128 stands for zero in the data rows.
Every row has a hidden score. In each pair, how much higher is the second row's than the first's? 20 means about the same, 40 much higher and 0 much lower. The score is a weighted sum of the row's numbers plus the product of two more (or one squared), each taken from its middle value.
135 124 125 116 116 134 169 156 125 135 123 138 123 127 116 134 127 132 150 136 125 140
139 133 122 122 124 143 138 127 156 127 145 131 119 128 117 130 126 126 124 125 117 117 20
113 106 112 119 122 109 115 103 113 106 121 105 110 124 112 98 118 117 102 120 119 106
207 159 118 122 120 173 140 118 138 128 136 117 110 123 112 137 124 130 132 178 126 124 18
137 176 123 121 120 156 123 143 146 204 130 176 115 127 118 148 129 131 123 126 124 118
160 131 122 121 120 147 199 141 125 129 124 122 126 124 119 148 126 129 176 180 127 156 22
109 112 187 131 131 112 124 150 116 124 126 130 163 134 139 121 127 125 125 110 125 143
110 114 141 143 142 106 106 111 110 115 121 117 131 127 165 114 128 124 112 111 144 122 23
131 134 133 121 123 139 138 175 131 168 122 185 119 121 111 134 127 128 137 130 126 129
120 114 127 139 142 108 114 113 104 109 116 114 155 132 184 124 127 123 131 123 131 146 29
131 119 120 121 122 127 247 143 122 124 120 116 141 125 121 131 132 131 180 156 127 172
113 112 129 147 169 105 111 110 109 109 120 111 141 129 215 110 124 121 114 111 139 132 30
157 138 120 123 125 142 157 136 129 134 129 121 122 123 121 178 125 127 161 189 121 141
132 147 117 121 119 138 116 119 199 137 159 134 108 127 114 117 128 128 110 119 122 109 18
109 108 162 136 136 108 112 128 107 112 115 121 150 128 152 114 126 128 122 115 140 132
113 117 129 121 119 115 114 124 133 119 120 127 102 118 112 111 128 129 111 109 122 111 23
146 217 114 119 118 170 116 122 155 161 138 142 113 128 119 142 130 129 119 129 124 113
127 137 138 125 127 138 130 165 133 178 124 219 119 127 115 130 123 123 121 117 120 119 11
106 115 116 120 120 107 98 98 124 106 139 112 110 130 115 100 127 127 99 101 122 101
104 106 130 168 162 105 105 107 108 106 117 106 118 126 158 104 139 128 106 104 184 108 18
129 135 115 120 118 125 109 105 182 117 227 116 111 132 117 110 124 126 102 113 124 109
151 147 128 124 126 153 165 159 133 143 127 135 129 126 122 201 127 126 159 153 123 148 25
137 119 119 122 120 125 180 123 118 113 124 118 126 123 118 127 122 124 155 151 121 144
102 101 113 119 114 98 97 93 103 99 115 104 109 130 115 101 128 126 100 100 119 102 21
108 113 143 141 146 107 104 111 105 108 113 113 133 125 167 121 131 128 118 111 134 122
101 105 108 116 115 105 100 100 125 106 152 111 109 131 113 101 123 124 98 101 114 97 17
102 102 128 173 148 98 100 104 108 104 120 107 119 125 136 95 133 126 103 104 170 108
136 112 111 119 119 120 151 112 112 109 119 109 118 128 121 120 126 128 144 170 121 130 21
139 153 123 118 119 150 126 147 145 201 125 205 115 125 113 138 127 127 125 128 126 122
132 152 127 122 122 141 119 139 127 210 125 205 120 128 118 142 128 128 125 123 122 116 21
146 176 129 126 125 168 132 143 154 178 134 166 113 122 111 157 125 126 123 128 122 120
118 115 139 144 144 111 119 125 109 118 118 119 164 132 184 126 130 128 131 122 137 147 23
153 158 118 124 121 155 122 115 189 129 177 124 110 126 112 119 121 125 113 130 127 117
134 116 112 118 115 118 116 99 118 106 137 109 113 135 119 115 131 128 113 133 123 110 20
154 170 112 113 112 166 124 121 159 153 141 136 112 124 115 133 125 127 121 130 117 112
117 113 123 131 129 111 134 113 108 104 111 104 146 122 133 115 127 127 143 132 126 156 18
115 112 144 136 142 112 128 131 113 116 117 120 186 131 159 131 131 130 146 122 130 169
121 128 151 126 125 125 123 160 122 151 118 172 120 125 123 139 128 128 124 116 125 125 22
186 151 126 124 125 158 160 134 126 136 126 128 126 128 124 169 125 126 162 211 123 144
114 110 132 145 149 114 132 119 110 109 114 108 171 123 150 112 121 125 137 123 131 163 22
156 132 116 117 121 148 197 148 123 136 121 130 128 122 117 148 120 123 168 168 120 146
137 134 123 123 125 147 142 133 152 131 135 133 119 129 115 131 124 126 128 129 125 125 20
95 94 106 117 115 98 99 96 105 99 117 103 107 129 115 98 130 128 101 103 119 98
109 110 111 118 120 109 102 98 120 101 143 105 105 124 113 101 126 129 104 110 123 102 19
128 135 127 118 120 136 133 163 131 163 124 164 118 126 113 134 129 134 135 132 127 126
105 104 112 128 143 105 112 107 112 109 122 110 133 134 164 119 135 131 119 120 123 120 23
127 133 115 118 120 133 112 107 189 119 199 120 114 134 119 115 130 129 106 114 121 104
158 150 122 121 115 165 142 142 142 158 131 153 116 124 114 141 129 131 138 139 124 127 22
123 132 130 118 119 130 131 175 135 181 129 191 123 131 123 135 131 132 126 123 126 123
115 112 141 133 140 112 127 129 110 116 117 117 172 126 154 129 125 127 145 125 129 162 22
128 118 116 122 126 119 126 109 118 111 125 110 115 129 118 113 128 129 118 152 122 113
153 178 122 121 121 170 129 140 147 202 135 172 120 128 120 151 129 126 125 128 122 117 25
128 117 130 127 127 122 155 151 118 130 123 126 172 133 147 152 132 134 183 146 129 201
98 100 115 121 122 104 104 100 109 100 112 99 104 127 110 97 127 126 96 98 117 98 21
135 184 116 115 117 156 114 118 182 148 148 136 110 131 119 131 131 130 112 119 119 106
147 191 119 124 123 152 113 113 170 133 158 124 108 130 119 125 127 129 107 119 122 108 24
106 106 153 159 142 103 104 106 108 106 113 107 122 120 146 102 131 128 109 107 162 115
142 122 125 126 131 132 208 145 119 123 118 120 151 127 127 139 128 129 250 161 126 192 25
103 104 117 187 208 104 107 104 107 101 116 102 120 126 175 97 141 123 103 105 147 111
99 99 114 133 136 104 106 104 109 101 116 104 109 131 127 102 142 131 103 107 154 102 15
112 105 130 138 139 107 122 122 111 113 115 111 170 123 173 120 132 133 140 124 138 149
126 120 113 114 110 119 109 100 147 108 170 105 106 126 113 109 128 129 109 117 125 112 20
123 137 122 121 119 133 118 122 182 127 143 134 110 125 115 124 124 128 115 116 120 113
118 112 130 135 139 113 135 130 114 118 119 118 196 128 158 126 125 123 148 126 125 178 19
104 105 151 151 154 106 111 119 108 109 115 111 149 124 168 112 130 127 119 111 136 126
113 124 144 124 124 126 128 209 119 147 119 155 128 128 125 138 126 126 125 116 118 129 18
125 132 143 125 126 136 140 194 126 163 122 162 136 125 126 153 125 130 142 130 125 144
114 109 150 127 126 117 154 164 115 121 116 124 167 122 122 117 120 121 146 116 122 167 21
127 136 137 122 123 134 136 187 123 167 125 162 135 129 129 162 129 131 143 134 128 142
111 115 171 124 124 111 111 138 112 133 118 154 128 130 124 116 126 126 115 110 129 117 22
105 105 116 125 123 101 100 96 105 99 118 103 106 149 112 95 122 138 97 99 120 102
148 205 120 115 115 166 116 122 160 168 140 151 115 128 117 135 121 120 112 122 124 115 29
160 195 119 121 123 201 135 137 172 166 142 142 112 125 118 150 134 133 127 137 124 117
134 136 138 128 130 129 132 154 118 147 124 142 143 129 140 166 129 132 152 139 132 153 17
114 116 155 126 128 123 128 174 115 145 115 169 134 129 129 134 130 130 131 118 124 128
101 99 122 184 199 100 104 102 104 103 116 106 140 127 179 103 132 128 112 110 146 116 21
114 118 190 125 126 110 114 147 107 120 113 141 132 128 127 125 129 130 123 117 131 128
119 122 122 122 119 123 114 114 163 121 145 126 110 126 109 111 124 126 110 114 125 113 18
118 113 118 124 122 108 124 106 113 110 123 110 124 131 122 111 130 131 123 133 124 124
100 99 109 118 119 101 100 96 102 96 111 99 102 124 105 91 121 121 95 101 122 100 24
115 110 119 130 132 106 126 110 106 105 116 108 152 124 144 117 126 128 142 132 124 154
154 130 125 125 129 141 162 138 117 131 115 121 134 125 130 162 127 127 190 167 126 159 22
108 111 113 123 125 113 109 105 138 106 205 108 107 131 115 100 126 129 101 107 122 102
98 100 120 170 170 103 104 104 108 101 117 108 112 129 136 99 145 130 101 102 160 101 19
119 121 154 131 131 116 124 157 117 135 119 137 147 125 142 137 128 127 135 122 130 142
111 113 180 143 136 109 113 120 110 113 117 117 139 125 140 104 121 121 113 109 144 127 22
142 121 121 121 122 125 171 126 112 119 117 111 142 124 124 135 123 124 202 170 124 173
149 200 115 119 119 168 117 118 174 144 152 132 112 131 117 133 131 131 116 129 125 110 18
110 106 142 144 139 105 113 117 105 109 112 111 171 125 168 115 129 126 127 116 140 141
164 124 114 118 121 129 150 112 117 118 123 116 125 128 118 130 126 128 152 206 126 132 14
104 99 109 118 122 105 113 100 108 101 117 104 113 126 119 102 127 129 113 118 123 112
115 117 142 122 126 121 122 145 118 146 117 150 136 126 129 130 121 122 124 116 129 128 19
126 123 135 125 128 119 145 146 113 121 116 117 151 122 136 153 129 130 167 138 130 180
100 104 114 119 122 102 100 99 109 101 117 103 104 129 115 98 127 130 99 100 121 99 21
143 124 119 120 121 134 213 133 122 122 123 116 121 123 115 125 127 130 156 157 128 144
105 107 132 141 140 105 104 105 110 108 117 111 116 125 134 103 129 126 103 104 153 106 16
213 159 119 124 124 182 151 132 126 146 126 134 117 124 116 157 122 121 149 170 120 128
190 171 117 119 122 197 153 144 137 154 130 135 117 122 117 175 126 129 149 174 126 133 18
109 110 146 134 134 111 135 140 113 119 122 123 230 131 151 128 131 130 146 120 125 177
143 155 123 121 124 163 134 144 161 176 136 175 116 128 117 136 127 126 121 124 123 116 28
151 168 121 119 118 167 132 134 158 147 134 138 111 125 113 155 125 123 126 134 121 119
97 98 118 148 135 99 100 97 104 98 115 105 117 131 131 102 139 129 101 101 189 100 12
137 138 111 120 119 134 115 109 139 114 150 109 101 121 111 111 127 131 110 125 123 105
165 150 130 128 128 167 181 160 130 147 126 135 131 128 121 171 124 124 167 166 121 153 22
132 129 137 127 126 136 165 194 120 145 121 140 144 124 124 153 121 123 168 137 120 168
161 152 117 120 122 168 147 134 152 146 139 136 117 125 113 135 127 128 135 147 124 121 19
153 177 117 114 113 167 120 125 187 150 149 145 113 131 117 140 126 127 118 130 125 119
129 123 126 118 115 131 160 163 124 135 123 136 132 128 122 146 126 124 154 132 120 148 23
164 154 121 122 121 164 128 117 173 133 155 129 116 130 116 127 128 125 120 131 125 115
128 112 113 119 119 116 129 108 115 110 122 107 112 123 112 108 120 121 118 150 118 115 20
134 135 131 118 118 140 145 200 127 158 122 157 128 129 122 149 128 126 143 133 127 143
129 137 127 122 122 143 128 156 136 187 124 214 114 123 118 134 126 129 128 119 124 119 21
108 106 158 124 121 107 124 132 106 108 114 116 146 127 122 112 125 126 126 112 127 142
120 124 144 119 119 121 134 200 126 154 125 167 134 130 123 130 124 124 125 118 122 133 18
121 120 152 129 130 124 150 201 118 140 123 138 157 126 127 137 125 127 153 126 126 169
111 114 232 131 130 109 111 129 111 113 115 125 121 125 123 111 129 128 110 108 132 118 30
107 109 124 208 192 100 100 96 103 100 116 104 119 128 163 101 151 132 107 111 163 113
108 116 135 121 121 114 112 127 123 126 119 149 112 129 115 113 127 127 107 110 125 111 17
170 146 117 118 119 155 158 132 137 130 132 123 118 125 113 156 122 122 142 173 121 131
169 143 123 120 121 151 155 142 123 148 124 138 131 124 120 171 122 122 171 167 123 147 21
194 139 122 122 125 152 170 126 124 132 127 125 128 130 122 152 131 130 170 203 123 138
108 110 136 187 172 106 113 115 116 109 118 109 158 122 196 108 131 123 112 108 136 124 31
104 104 114 122 122 102 100 98 102 94 114 101 103 255 117 101 131 142 106 107 125 104
130 125 138 125 126 138 160 191 130 150 121 159 137 123 119 136 124 123 153 129 125 145 25
117 129 133 119 121 130 123 151 145 153 129 177 117 125 116 132 125 126 119 111 117 114
123 121 152 128 128 118 140 159 118 129 120 131 164 125 132 134 123 125 151 126 131 175 19
115 122 124 122 125 118 112 112 157 115 140 124 110 129 114 108 124 127 105 108 125 108
103 101 127 139 136 103 118 109 106 104 113 106 194 130 144 110 132 130 123 111 127 138 16
132 116 123 129 127 116 154 112 108 108 116 109 136 129 126 125 131 133 163 159 129 157
114 104 116 132 136 106 119 112 106 108 117 110 154 132 184 124 135 131 136 127 132 145 22
113 122 133 119 120 125 121 149 140 140 126 160 116 123 113 123 125 125 116 111 118 114
139 134 111 120 117 128 108 106 158 116 181 117 110 130 117 117 134 134 115 126 126 109 19
100 102 109 116 118 101 100 98 106 98 115 104 108 163 118 97 126 197 92 96 118 97
103 104 130 221 186 101 102 103 109 106 121 113 135 130 186 106 138 128 107 107 159 110 28
162 149 117 117 119 171 146 131 151 134 133 131 116 125 115 149 127 129 136 146 125 123
97 100 121 166 157 104 102 98 106 101 115 105 116 128 138 97 139 123 98 103 212 101 9
120 131 137 121 124 135 130 185 132 180 126 194 129 132 123 141 125 124 124 117 121 121
119 112 132 129 128 114 161 133 110 113 117 115 194 126 136 125 128 125 180 130 121 211 23
105 105 114 118 115 99 100 97 109 104 122 109 112 132 115 99 127 127 99 104 125 105
151 145 121 119 123 144 140 141 122 144 120 131 129 127 133 189 129 129 153 158 126 142 19
151 151 126 122 122 161 159 154 143 150 130 138 123 129 120 182 129 127 143 145 121 134
144 127 121 123 124 131 175 138 116 126 122 121 145 130 133 155 131 129 202 182 124 181 21
125 125 134 130 131 121 130 144 115 130 116 124 145 122 145 148 123 122 142 128 125 151
110 108 164 136 134 105 118 127 107 115 121 122 184 134 152 120 127 126 130 114 132 152 15
122 130 136 120 121 128 124 156 135 149 127 178 126 132 120 133 127 122 119 114 121 120
145 143 129 121 124 151 145 174 127 179 119 171 124 121 116 156 125 125 150 137 128 138 23
185 209 120 124 124 202 131 121 150 139 140 125 111 131 118 144 128 129 121 147 126 119
140 206 125 127 124 166 117 123 163 150 137 136 109 127 116 136 128 128 115 125 120 111 22
154 171 110 116 120 174 124 121 169 149 143 138 111 125 111 129 125 125 116 128 122 108
118 124 156 127 124 117 115 147 117 144 118 158 124 129 127 129 132 129 118 114 129 123 20
204 185 118 121 122 187 132 117 133 131 129 115 106 122 113 144 127 129 126 163 122 115
183 154 114 121 124 148 129 116 118 124 124 118 117 130 120 146 123 124 130 183 126 121 14
146 158 127 124 125 152 136 150 125 165 121 145 124 126 127 186 124 126 139 140 121 133
110 105 126 130 130 109 142 125 112 111 117 111 206 126 139 118 129 129 149 122 123 181 15
98 97 107 115 115 97 98 98 107 99 115 102 104 128 110 96 123 128 96 99 119 99
110 103 129 140 140 111 132 119 109 109 118 114 207 127 156 118 129 127 147 123 124 165 14
99 102 111 119 120 103 103 103 109 101 116 101 100 139 107 94 123 176 100 105 123 102
126 140 121 120 121 142 123 133 172 145 137 153 114 125 112 131 128 128 120 122 122 113 22
106 108 143 146 145 109 121 127 108 111 115 114 170 127 172 120 129 126 126 114 129 142
131 139 118 120 118 143 116 118 184 139 145 144 113 128 114 122 129 130 120 124 126 112 18
121 128 147 127 126 121 123 166 120 150 124 153 141 130 138 148 133 132 135 124 129 137
144 124 118 121 121 132 160 122 130 119 133 121 125 135 123 131 129 128 136 155 124 130 21
105 111 174 138 132 108 105 107 107 105 112 109 112 123 123 104 129 126 102 100 134 107
113 121 146 136 136 120 117 136 109 131 119 133 134 129 141 132 129 126 122 116 129 125 16
123 118 131 128 130 121 145 147 110 123 115 121 165 126 147 151 132 134 177 144 130 186
103 103 138 156 153 106 110 116 112 110 113 109 125 122 168 106 130 128 110 107 155 113 22
112 108 117 129 141 105 121 116 115 114 124 111 150 127 159 121 130 127 134 123 125 143
155 137 123 123 125 152 183 155 120 136 122 131 136 129 127 170 127 128 186 173 123 162 22
108 109 115 119 118 99 98 97 105 100 116 103 103 149 111 94 124 147 98 104 127 105
107 106 140 143 149 111 131 125 111 110 118 113 194 130 158 119 126 121 129 109 119 154 19
132 174 117 116 121 155 122 142 156 173 133 157 115 132 120 141 127 130 118 125 124 116
129 161 124 120 121 143 117 141 133 200 127 181 119 130 119 148 134 135 126 126 127 118 19
145 126 118 116 116 120 139 119 116 123 122 118 136 127 132 150 131 131 163 180 126 152
129 129 136 127 127 131 153 176 122 145 124 139 154 129 136 163 125 124 166 137 117 171 23
111 113 186 138 138 109 117 130 108 115 116 120 147 120 138 115 126 130 125 115 134 136
133 151 115 117 117 140 117 116 193 138 155 133 111 128 115 122 127 128 111 119 121 109 17
119 117 127 140 147 115 124 115 108 109 115 108 145 126 175 121 129 129 134 128 135 145
114 115 144 138 139 117 121 133 114 126 120 131 154 129 155 127 123 123 128 115 133 137 16
142 134 113 116 118 148 125 116 176 121 156 119 105 119 108 119 121 121 114 122 116 106
154 140 123 120 119 155 152 134 141 135 133 134 119 125 111 142 122 127 143 147 127 133 19
162 184 126 123 122 185 140 152 139 184 126 154 120 127 121 177 127 128 138 147 126 130
143 156 111 119 119 161 121 121 181 145 147 140 110 122 108 124 123 124 119 128 121 110 18
113 113 163 133 130 110 116 136 111 123 119 131 154 127 142 123 131 132 133 120 137 139
140 123 126 127 126 132 249 142 117 124 122 124 148 131 126 141 128 128 191 165 122 177 28
185 134 117 118 122 149 185 131 122 124 118 119 122 123 119 146 122 124 176 198 126 147
106 104 161 153 153 106 113 115 112 110 119 113 156 128 159 108 129 125 115 109 143 126 20
101 103 114 119 119 99 98 93 106 99 120 108 113 137 117 98 126 136 98 100 121 101
145 119 117 118 118 125 180 122 112 122 122 120 143 127 123 137 122 121 205 176 119 160 21
101 100 109 117 119 99 98 95 107 99 117 101 105 184 112 99 129 142 103 106 123 100
99 102 115 120 122 104 103 99 111 102 119 105 108 129 111 96 122 133 98 99 119 100 24
129 160 124 117 119 150 127 166 143 184 133 166 118 127 116 146 130 132 127 130 126 120
120 121 154 123 125 120 136 173 121 136 124 146 151 129 132 143 127 127 144 122 124 153 21
112 114 203 128 125 110 113 140 115 124 120 138 127 124 121 114 124 124 114 108 125 122
140 122 123 124 128 134 165 143 119 132 122 129 148 129 135 158 126 131 200 160 124 168 18
155 200 118 120 119 160 115 112 147 144 134 130 110 126 115 132 128 129 116 129 122 111
105 106 135 180 157 103 108 105 103 102 116 105 164 129 165 104 132 126 114 106 139 123 16
117 126 139 127 130 119 117 132 116 134 117 132 126 126 134 146 129 127 120 115 125 122
126 118 117 121 124 108 118 106 112 104 116 103 118 128 130 127 136 133 127 147 127 126 18
108 124 120 123 122 117 106 115 138 135 132 159 117 137 124 116 131 132 106 106 119 103
125 135 116 121 119 123 106 102 159 115 181 115 110 129 111 106 123 125 104 112 122 106 21
126 125 131 125 128 131 135 155 118 153 121 148 143 129 133 159 129 128 149 130 125 142
135 160 121 116 121 149 130 154 142 227 125 177 112 120 114 139 122 124 121 121 123 119 29
168 147 122 126 127 147 143 128 118 134 122 123 127 130 129 176 130 131 156 185 125 139
102 104 115 119 118 101 102 98 109 101 118 102 104 127 109 93 124 127 98 104 125 103 23
109 109 127 150 161 108 108 104 105 103 113 106 124 129 199 113 135 129 112 111 143 115
117 131 135 127 128 121 115 128 120 151 127 151 124 127 124 130 127 127 114 114 127 117 11
132 153 117 119 118 139 117 122 223 137 157 132 104 122 107 122 126 128 115 123 125 111
124 129 118 118 121 130 122 127 166 125 145 133 112 126 112 115 118 121 111 116 121 115 21
125 141 121 122 122 135 115 121 205 137 150 142 109 124 111 116 124 124 110 113 121 108
102 103 112 122 122 103 102 103 112 106 124 109 107 130 111 95 128 134 101 105 123 101 21
105 108 146 173 161 100 98 100 104 104 116 107 131 127 151 102 133 128 106 106 155 113
107 105 129 154 153 106 115 108 107 106 118 111 177 128 168 106 127 125 122 111 128 139 21
161 126 115 121 123 131 137 114 118 117 127 117 122 132 126 138 130 130 137 201 117 121
155 138 119 124 127 156 162 136 141 127 130 124 115 126 117 149 129 130 145 157 124 127 26
149 131 120 120 121 145 170 153 121 147 123 140 138 125 122 165 126 128 194 162 121 155
157 178 121 123 122 202 140 147 151 174 135 156 124 130 123 164 126 125 130 137 116 121 20
181 142 117 119 121 158 157 124 131 124 131 124 122 132 124 154 127 127 146 175 122 130
125 121 143 130 131 126 152 163 111 131 116 133 164 126 132 140 127 125 172 132 126 177 21
140 117 111 119 120 129 140 111 124 109 128 112 114 130 119 123 129 127 126 142 116 115
159 138 116 118 118 149 159 125 130 125 131 120 122 128 118 138 124 126 143 179 122 132 18
153 154 126 122 123 162 158 155 137 151 130 144 133 131 122 209 124 124 149 154 127 144
124 141 119 118 114 131 108 119 161 152 134 163 106 124 114 121 124 124 109 108 115 109 20
168 172 124 121 119 174 138 140 133 158 126 141 117 123 117 208 127 126 141 147 120 130
171 140 115 120 119 140 137 120 118 127 126 121 123 127 123 156 126 127 149 204 125 136 14
179 153 116 116 119 160 144 132 125 139 124 123 116 121 113 168 121 123 145 188 117 128
130 144 118 122 123 143 115 115 233 128 165 130 104 121 110 119 124 127 112 115 119 107 23
116 113 146 127 128 119 148 155 111 120 113 124 162 128 135 142 129 124 156 123 120 173
126 118 126 134 138 110 119 116 106 111 115 111 145 130 170 131 127 122 131 125 129 147 24
106 106 155 160 145 105 107 113 105 106 116 115 159 129 166 109 127 121 111 104 142 126
197 154 115 117 117 170 137 114 138 128 137 118 116 127 117 139 129 128 127 166 119 115 18
133 173 119 119 118 131 106 105 151 126 143 116 104 122 108 112 124 125 105 115 125 108
177 152 114 117 121 170 138 119 149 128 144 124 114 124 113 138 122 124 125 149 119 114 13
117 106 115 122 122 109 119 103 110 106 119 105 113 126 112 102 124 125 114 130 123 114
131 124 137 137 140 126 156 137 118 120 118 119 162 128 143 153 133 132 182 147 128 191 25
128 124 112 117 116 122 110 105 156 112 189 108 104 124 110 105 126 128 108 120 126 108
155 135 121 119 118 148 187 147 133 142 129 134 126 126 116 142 127 126 153 155 124 140 22
140 175 127 122 120 164 122 139 168 177 139 165 117 131 119 142 128 125 116 120 119 115
122 120 139 122 124 121 140 154 120 123 123 133 125 128 119 127 132 137 140 129 135 139 18
121 155 126 121 120 136 114 133 139 189 132 187 116 128 115 131 123 123 110 112 118 109
109 114 155 121 122 118 124 172 120 140 118 157 128 126 120 118 127 126 118 112 125 122 19
136 148 131 127 129 136 125 145 121 157 122 146 129 129 132 175 130 133 138 135 125 132
123 122 153 124 124 121 137 180 119 135 121 148 140 129 123 136 122 121 136 119 122 146 21
134 137 117 122 117 130 112 108 192 121 196 121 111 126 110 112 126 130 113 123 127 112
101 106 112 117 116 105 100 94 118 102 137 102 104 123 110 99 125 123 95 98 114 95 24
113 112 161 120 119 110 129 150 118 120 119 128 140 128 123 118 125 126 126 114 127 140
103 106 114 120 119 103 102 99 109 102 117 100 100 128 107 94 125 139 100 107 126 106 21
105 111 144 127 127 106 106 108 109 110 113 112 109 121 117 104 126 126 104 106 129 106
107 105 125 138 129 100 103 101 109 102 112 100 106 125 123 102 137 130 103 104 156 105 17
114 112 108 116 118 119 109 104 151 108 199 110 108 129 118 108 129 127 108 112 120 100
151 130 125 124 126 141 235 157 125 134 124 126 138 127 123 149 128 125 186 165 122 167 24
104 106 127 217 199 106 108 102 106 100 112 102 130 133 194 111 146 133 109 106 146 115
121 125 127 119 119 128 133 156 138 143 127 152 121 131 120 125 129 128 121 118 121 120 12
127 126 135 136 134 122 126 134 109 125 115 123 144 127 151 148 130 129 144 133 131 151
112 119 158 120 122 118 116 156 121 139 119 167 124 125 121 128 128 131 124 114 125 122 19
110 106 153 137 134 108 124 129 112 119 122 121 221 131 148 117 130 127 135 115 130 154
107 109 109 116 119 109 109 106 140 108 169 103 101 124 111 101 129 131 103 106 123 100 28
138 170 111 115 111 134 105 106 150 125 153 121 108 130 114 118 123 125 105 117 121 109
119 127 120 119 118 129 115 127 163 133 135 146 111 124 112 116 123 124 112 114 124 112 12
100 100 113 117 118 100 98 94 104 98 114 103 107 128 110 95 122 122 96 100 120 100
109 107 145 155 149 104 111 118 114 116 123 119 155 128 181 116 133 132 123 114 147 130 19
136 120 125 129 131 131 189 128 119 118 122 116 136 129 126 141 132 132 179 163 120 160
144 162 116 119 115 139 106 102 149 127 151 120 109 126 111 115 128 128 110 122 122 107 14
168 128 118 119 120 136 158 116 121 118 130 117 119 126 119 140 130 131 156 193 128 136
124 115 126 132 135 116 137 126 113 119 120 117 161 127 151 133 129 128 156 141 128 165 20
96 99 108 114 115 103 103 104 113 104 119 102 105 128 113 98 128 126 98 101 120 99
170 137 123 124 124 152 174 131 124 127 125 120 121 124 118 160 129 130 169 183 127 147 22
117 135 132 125 125 128 120 142 137 156 127 180 117 132 123 133 129 126 111 111 122 111
137 138 133 127 128 134 149 147 120 131 119 127 138 124 132 190 121 121 159 145 122 161 23
102 103 124 172 184 105 110 110 113 111 122 112 137 129 251 107 132 124 107 107 144 114
105 108 121 125 125 102 99 93 103 97 112 99 104 127 110 96 126 135 98 99 121 101 3
